128 stands for zero in the data rows.
Here is a table of points, one per row:
[119 148  96 112 145 108 143 156 132 132 168 193 148  94 176 187 100 141
 124 104  96 100 169 148 128  69 114  95 122 134  66 120 117 127  81 107
 127  98 154 183 119 133 178 161  99 187 121 136  88 109 192 164 164 131
 168 157 161 121 156 141  78 128 165 152]
[166  97 110 101 147 140 120 101 118 105 141 125 128 172 107 134 151  91
 113 103 127 146 115 198 106 151 110 201 112  95 103 165  73  66 122  93
  73 102 161  78 103  75 132 175 124 127 116 154 165  98  75 142 132 109
 116 105 119 125 121 164 113 172 157 215]
[122 164 197  76  85 134 189  52 106 116 151 163 153 161 145 120 183  98
 179 131 118 140 164 108 150 114 148 169 154 109 163 140 172  87 117  79
 210 135 131 106 116 150 133 123 171 155 131 108 138 182 151 132 166 138
 134 135 110 112 143  96 125 144 152 152]
[ 76 160 120 178  89 168 109 149 139 174 166 106 116 182 142 144 154 130
 161 127 126 163  99 152  89 152 123 169  98 126 155  88 149 129 126 121
 111 115 124  86 148 159 143 115  47  98  98 158 164 118 198  87 135  92
 104 129 191  68 156 168  98 127  77 105]
[146 114 161  94 189 150 116 185 143 186 174 168 134 137  91 156 161 126
  97  94 133 144 192  96 122 116 157 121 125  87 118 170 188 158 170 117
 113 118 147 139 169 118 131 125 143 182  94 137 146 119  55 125 125 187
  80 126 125 121 150  88  87 115 123  82]
[153 124 127 189  98  83 146  69 124 178 144 127  56 126 164 106 130  83
 131 174 156 176 123 108 133 152  49 136 100  94 106  55 107 128 136 118
 107  69 128 166  88 158 128 132 139 124 137 109 106 106  95 123 109 114
  84 134  80 151 168 142  99  91 137  98]
[129  88 104 131  71 124 113 138 182 157 125  81 126 101  91 106 136 189
 188 114 122 108 149 139 188 167 189 142 150 105 138  96 120 132 104 115
 118 114 138 170 169 159 169 158 141 143 144 137  95 101 114 109 110  95
 152 154 100  85  50  72 122  69 123 144]
[192 129 141 140 153  75 176 163 123 116 143 150 148 107  59  75 120 156
 133 155 132 102 149  63 126 149 158 113  81 138 136 132 133 105  88 137
 119 142 154 182 162 129 142 173 155  63 109  56 184 111 160 121 155 124
 128 127 163 149 130 132 114 203 115 154]
[124 169 174 112 110 112  97  87 152 106  87 132 192  84 148 175 110 148
  75 125 149 131  72 112 203  80 110 112 160 138 170  91 145 108  94 124
  94 107 142 115 117 152 117 137 108 119 115 148 154 105 105  91 124  87
  23  86 137 134 105 135 138 125  70 126]
[103 147 120 163 206  48  76 112 159 153 104 161 142 118 109 113  98 122
 134 138 113 154 121 212 114 153 113 140 134  96 184 173 161  60 109  96
 108 132 135 151 169 122 135 110 125 144 168 122 157 192 138 123 171 159
 143 185 127 144 135 127 194 123 150 102]
[ 87 181 158 168  83 126  81 134 129 162  83 125 112 112 158 134 127 147
 117 126 132 153 120 146  91 119 154  89 153 126 162 125 107 161 234 156
 137  94  74 113 114  75 159 138 162 130 131  80 142  63 104 100 200 100
 147  90 110 147 133 138 148 150 146 182]
[175  94 140  96 162 143 147 127 109 182 146 114 156 146 110 159 104 153
 123 108 190 149 161 119 150 124  97 131 167 191 142 171  85 152 140 133
 160 169  89 191 123 128 152 179 122 120 184 176 144 176 170 105 124 148
 121  94 103  90 113 151 126 161 166  99]
[ 58  93 162 166 113 159 139 137 115 103 121 122 115 142  80 128 158  86
  99 188 142  44 103 161 136 141 135 163 183 178 112 148 114  98 157 179
 126  77 138 116 104 202 160 109 105 122 108 109  72  99 148  83 111 166
 105 141 112 162 131 135 160 155 153 106]
[132 117 159  98 136 132 127 110 145 134 128  68  89  97 142 158  76 103
 158 138 169 123 161  84  99 130 154  85 131 103 149 204  91 160 132 169
  79 116 161 143 131 130  90  82 127 161  98  71 100 173 170 120 117 107
 111 191 137  82  62 158 134  94  85 160]
[136  54 165 105 149 104 182 117  98 118 145 151 159 130 179 107 170 175
 159  74 132  90  84 145 102 145 129  93  90 129  71 153 151 163 146 139
 135 142 184 148 127  92  55 103  59 118 193 129 150 104 141  94 172 133
 142 136  93 145 111 108 122 103 140 122]
[106 117 121  86 141 100 121 138  97  93 172  97  98 131  58 195  98 137
  91 122  85 174 122 196 121 131 169  74  70 103 112 113 131 144 123 135
 178 167 141 115  56 175  77 165 163  94 108 144 139 109 161 182 113 121
 127  71 116 146 127 108 154 104 157 101]
[179 157 169 171 111 168 170 150 102 106 144 130 125 115 103 130 107 148
 121 122 125 117 122 199 170 116 134 159  64 159 128 122 166 104 201 120
 107 195 144  94 130  91 180 127 118 128 183 121  78 178 102 174 101 117
 100 127 153 163 194 127 142  83 101 176]
[117 166 106 105 124 135 145 160  98 136  70  84 177 177  95  92  99 118
 165 161  81 107 155  98  83 101  90 116  97 145 137 138  92 132 116 177
 126  56 135 133  89 102 148 103  83 122 163 132 111  96 125 154  97 111
 114  85 109 102 118  67 146  75 103 119]
[212 152 104  95 146 126 127 166 148  80 152 145  92 149 177  93 102 159
 122 199 171 170 117 141 178 148 119 127 149 145 134 124 147 169 122 117
 161 106 181  65 110 144 169  51 129 164 138 182 180 120 144 112 155 166
 168 152 115 153 116 104 142 167 130 126]
[126 139 103 174 163 132 101 104 126 139 135 101 183 168 114 146 170 141
  70 149 128 154 108  61 117 140 182 113 131 155 136 125 113  83 100 156
 173 178 102 153  92  99 119  68 128 123 101 133  63  79  96 108 106  89
 168 170 145 129 117 154  73  89 145 123]
[154  87 106 112 120  57 142 141 118 152 173 141 133 124 172  65 103 117
 111 111 103  46  84 104  90  79 186 135 139 103 112 163 122 143 127 169
 119 139  93 122 136 159 143 125 195 170 111 204 173 174 118 123 101  78
 155 110 156 120 175 135 129 121 127 116]
[155 161 118 164 107 118 139 108 117  85 126 127 170 114 182 150  86 100
 137 115 139  97 158 116 107 216  88 172 192 121 172 120 128 172 117 146
 117 139  93  79 179 112  93 172 178  86  95 135  89 101 154 134 154 172
 104 164 186 154  99  76 119  79 159 101]
[155 151 107  56 106 110 107  98 153  75  91 130 109 164  75 122 153  98
 122 109 134 143 115 148 140  60 109 114 110 121  70 145 134 142 160  91
  96 181  82 160 168 144 151  67  79  57 107 104 116 127 124 164 133 116
 157  86 137 136 124 129  82 120 182  84]
[ 70 159 111 103  84 153  96 178 140 129 124 119  85  93 143 120 141 122
  58 140 124 127  75 123 161 189  56 130 163 142 108 174 157 127 108 165
 197  91 121 127 150 136  81 148 134  91 174  91 131 144  66 190 115 115
 150 136 147  71 146 154 103 117 106 151]
[ 53 110  90 120 108 130 118 123 146 128 149 121  97 149 159 146  86 169
  94  79  72 173 151  48  88  95 123 143 139 183 109 101 121 109 139 109
  86 138 163 123 172 141 134 118 133  80 140  94 111 140 119  76  48 153
 142 104 113 172  90 126 160 121 131 165]
[164 133 124 159 155 172 131 119 139 101  76 127  89 104 118 107 199  82
 119  90  78 140  81 113 126 159 138 111 132 164 180 143 113 162  78 104
 133 140 145 134 157 108 139 165 149 196 137 159 124 167 198 141 162 177
 133  87  76 162 175 145 132 119  99 137]
[ 88 133 127 101 133 155 102 142  81 164 104  96 134 106 122 110 140 129
 130 115 110 122 135 103 199 154 131 119  83  69 101  71  61 135 103 133
  99 120  53 138  76  94  88  84 129 122 106 114 125 163 121  55  92 163
 155 118 201 133 161  92 143 143 141 139]
[149 117 119  77 122 159 160 166 198 149 157 125 133 100 132 105 189 149
 124 146 148  62 148 113  46 120 103  98 118 125 154 104 120 118 148  42
 133 165 102 144 113 141 104 135 120 140 112 167 111 119 110 182 130 132
 146 145 138 152  97 158 212 160 118 106]
[128 129 130 159 152 160 114 128  76 105  62 188 198 114 150 103 112 140
 188  97 143 166 123 133 121 166 144 129 147 125 115  56 130 176 132 155
 150 118 134 112 170 179  98 147 122 161  73 100 105 155  95 153  90  96
 122 173  70  79 126 191 173 175 133 111]
[ 97  75 100 171 155 120 137  93  97  87 144  92  84 107 125 115  98 110
 141 171 142 167 136 143 162  31 164 163 150 184  91 143 144 116 130  62
 129 130  71  79 121  63  89 177 103 147 124 109 168 101 117 173 149 125
 134 161 120 128 158 104 130 163  85  86]
[ 98 104 101 189 107 166  99 117 158 114  64 160  90 145 141 167 105 101
 184 143 147  80 155 139 122 100  92 107 126  76 133  94 176 101 107 203
 146 176 150 103  88  97 134  96 174  96 152 150 139 138 103 127 107 146
 133  90 119 134  81 143  70 172  94 128]
Along one direction, these points spread out more than along any other. How far along it is each point below, from 0 to 99? 50 is the average, and the first point above lies past it. One standard deviation of the points above along it is 16.
[179 157 169 171 111 168 170 150 102 106 144 130 125 115 103 130 107 148
 121 122 125 117 122 199 170 116 134 159  64 159 128 122 166 104 201 120
 107 195 144  94 130  91 180 127 118 128 183 121  78 178 102 174 101 117
 100 127 153 163 194 127 142  83 101 176] 60
[126 139 103 174 163 132 101 104 126 139 135 101 183 168 114 146 170 141
  70 149 128 154 108  61 117 140 182 113 131 155 136 125 113  83 100 156
 173 178 102 153  92  99 119  68 128 123 101 133  63  79  96 108 106  89
 168 170 145 129 117 154  73  89 145 123] 34
[ 87 181 158 168  83 126  81 134 129 162  83 125 112 112 158 134 127 147
 117 126 132 153 120 146  91 119 154  89 153 126 162 125 107 161 234 156
 137  94  74 113 114  75 159 138 162 130 131  80 142  63 104 100 200 100
 147  90 110 147 133 138 148 150 146 182] 30
[119 148  96 112 145 108 143 156 132 132 168 193 148  94 176 187 100 141
 124 104  96 100 169 148 128  69 114  95 122 134  66 120 117 127  81 107
 127  98 154 183 119 133 178 161  99 187 121 136  88 109 192 164 164 131
 168 157 161 121 156 141  78 128 165 152] 68
[124 169 174 112 110 112  97  87 152 106  87 132 192  84 148 175 110 148
  75 125 149 131  72 112 203  80 110 112 160 138 170  91 145 108  94 124
  94 107 142 115 117 152 117 137 108 119 115 148 154 105 105  91 124  87
  23  86 137 134 105 135 138 125  70 126] 31
[136  54 165 105 149 104 182 117  98 118 145 151 159 130 179 107 170 175
 159  74 132  90  84 145 102 145 129  93  90 129  71 153 151 163 146 139
 135 142 184 148 127  92  55 103  59 118 193 129 150 104 141  94 172 133
 142 136  93 145 111 108 122 103 140 122] 69
[128 129 130 159 152 160 114 128  76 105  62 188 198 114 150 103 112 140
 188  97 143 166 123 133 121 166 144 129 147 125 115  56 130 176 132 155
 150 118 134 112 170 179  98 147 122 161  73 100 105 155  95 153  90  96
 122 173  70  79 126 191 173 175 133 111] 40
[117 166 106 105 124 135 145 160  98 136  70  84 177 177  95  92  99 118
 165 161  81 107 155  98  83 101  90 116  97 145 137 138  92 132 116 177
 126  56 135 133  89 102 148 103  83 122 163 132 111  96 125 154  97 111
 114  85 109 102 118  67 146  75 103 119] 33
[149 117 119  77 122 159 160 166 198 149 157 125 133 100 132 105 189 149
 124 146 148  62 148 113  46 120 103  98 118 125 154 104 120 118 148  42
 133 165 102 144 113 141 104 135 120 140 112 167 111 119 110 182 130 132
 146 145 138 152  97 158 212 160 118 106] 68
[ 76 160 120 178  89 168 109 149 139 174 166 106 116 182 142 144 154 130
 161 127 126 163  99 152  89 152 123 169  98 126 155  88 149 129 126 121
 111 115 124  86 148 159 143 115  47  98  98 158 164 118 198  87 135  92
 104 129 191  68 156 168  98 127  77 105] 31
[103 147 120 163 206  48  76 112 159 153 104 161 142 118 109 113  98 122
 134 138 113 154 121 212 114 153 113 140 134  96 184 173 161  60 109  96
 108 132 135 151 169 122 135 110 125 144 168 122 157 192 138 123 171 159
 143 185 127 144 135 127 194 123 150 102] 66
